[[137 124 135]
 [128 129 128]
 [127 123 136]
 [129 146 104]]
=>
[[129 128]
 [123 136]]

[[123 114 135 139 118]
 [106 143 143 126 127]
 [133 118 117 138 140]
 [124 126 130 131 130]
 [129 136 124 119 132]]
=>
[[143 143]
 [118 117]]

[[126 119 118 140 131]
 [119 120 118 148 138]
 [119 118 118 146 137]
 [121 122 118 150 139]
 [119 122 118 145 133]]
=>
[[120 118]
 [118 118]]

[[111 134 119 119 148]
 [141 121 127 125 100]
 [152 128 106 105 126]]
=>
[[121 127]
 [128 106]]

[[129 115 128 128]
 [125 116 148 128]
 [126 128 156 136]
 [128 130 156 136]]
=>
[[116 148]
 [128 156]]

[[133 128 130 124 124]
 [124 128 128 130 120]
 [126 129 122 131 112]
 [129 128 127 131 106]]
=>
[[128 128]
 [129 122]]

[[106 144 127]
 [145 141 149]
 [138 123 118]
 [127 106 121]]
=>
[[141 149]
 [123 118]]
---
[[122 121 119 123 134 143 125 132 141 120 131 116 128 140 115 116]
 [123 122 140 124 118 137 130 140 136 125 133 116 120 138 127 123]
 [135 141 129 137 111 102 120 129 113 144 122 133 123 107 134 138]
 [129 128 142 128 118 119 134 126 137 128 126 123 132 108 125 133]]
=>
[[133 125 108 132 123 126 128 137 126 134 119 118 128 142 128 129]
 [138 134 107 123 133 122 144 113 129 120 102 111 137 129 141 135]
 [123 127 138 120 116 133 125 136 140 130 137 118 124 140 122 123]
 [116 115 140 128 116 131 120 141 132 125 143 134 123 119 121 122]]

[[125 113 111 124 134 127 125 136 125 125 111 121 122 119 124 111]
 [118 144 145 132 122 115 113 119 115 119 144 141 122 135 114 143]
 [136 128 128 137 135 136 139 116 136 138 127 148 131 153 138 129]]
=>
[[129 138 153 131 148 127 138 136 116 139 136 135 137 128 128 136]
 [143 114 135 122 141 144 119 115 119 113 115 122 132 145 144 118]
 [111 124 119 122 121 111 125 125 136 125 127 134 124 111 113 125]]

[[144 113 133 131 121]
 [145 107 142 116 133]
 [146 143 130 121 128]
 [146 143 130 128 128]
 [128 128 142 116 132]
 [145 120 121 131 128]
 [145 136 123 128 131]
 [145 135 123 129 128]]
=>
[[128 129 123 135 145]
 [131 128 123 136 145]
 [128 131 121 120 145]
 [132 116 142 128 128]
 [128 128 130 143 146]
 [128 121 130 143 146]
 [133 116 142 107 145]
 [121 131 133 113 144]]

[[149 129 106 121 128 124 142]
 [135 133 124 118 111 130 110]
 [118 134 136 139 137 121 128]
 [130 137 128 124 114 124 110]
 [147 126 106 120 132 126 148]
 [122 136 134 139 134 118 129]
 [123 122 133 128 130 132 128]
 [130 133 125 123 120 126 117]]
=>
[[117 126 120 123 125 133 130]
 [128 132 130 128 133 122 123]
 [129 118 134 139 134 136 122]
 [148 126 132 120 106 126 147]
 [110 124 114 124 128 137 130]
 [128 121 137 139 136 134 118]
 [110 130 111 118 124 133 135]
 [142 124 128 121 106 129 149]]

[[138 128 144 128 156]
 [137 135 142 139 132]
 [110 134 125 128 136]
 [147 128 142 148 136]
 [117 128 112 124 128]
 [143 128 142 143 128]
 [128 117 109 128 128]
 [134 135 141 134 135]]
=>
[[135 134 141 135 134]
 [128 128 109 117 128]
 [128 143 142 128 143]
 [128 124 112 128 117]
 [136 148 142 128 147]
 [136 128 125 134 110]
 [132 139 142 135 137]
 [156 128 144 128 138]]

[[118 113 110 145 129 136 146 131 140]
 [138 136 139 116 111 103 123  98 150]
 [121 113 110 143 126 136 143 130 145]]
=>
[[145 130 143 136 126 143 110 113 121]
 [150  98 123 103 111 116 139 136 138]
 [140 131 146 136 129 145 110 113 118]]

[[117 138 129 134 138]
 [116 137 124 132 140]
 [139 121 121 110 121]
 [141 149 147 141 117]
 [120 131 126 134 133]
 [146 147 155 146 106]]
=>
[[106 146 155 147 146]
 [133 134 126 131 120]
 [117 141 147 149 141]
 [121 110 121 121 139]
 [140 132 124 137 116]
 [138 134 129 138 117]]
---
[[129 129 129]
 [150 116 141]
 [134 124 131]]
=>
[[150 116 141]
 [134 124 131]]

[[107 143 124 137 147]
 [103 149 126 136 152]
 [136 136 140 129 115]]
=>
[[103 149 126]
 [136 136 140]]

[[120 145  99 138]
 [112 117 102 117]
 [116 114 128 116]
 [100 110 129 112]
 [103 107 119 111]]
=>
[[112 117 102]
 [116 114 128]]

[[125 122 158 131]
 [122 117 137 133]
 [130 122 152 148]
 [131 123 152 149]]
=>
[[122 117 137]
 [130 122 152]]

[[125 152 116 114]
 [150 101 142 118]
 [136 118 119 155]
 [154 144 147 104]]
=>
[[150 101 142]
 [136 118 119]]

[[131 134 129 106 145]
 [135 135 130 134 137]
 [149 126 130 141 138]
 [148 140 129 145 130]
 [110 118 127 110 132]]
=>
[[135 135 130]
 [149 126 130]]

[[132 128 143 129]
 [120 128 125 155]
 [129 127 117 135]
 [131 127 116 157]]
=>
[[120 128 125]
 [129 127 117]]
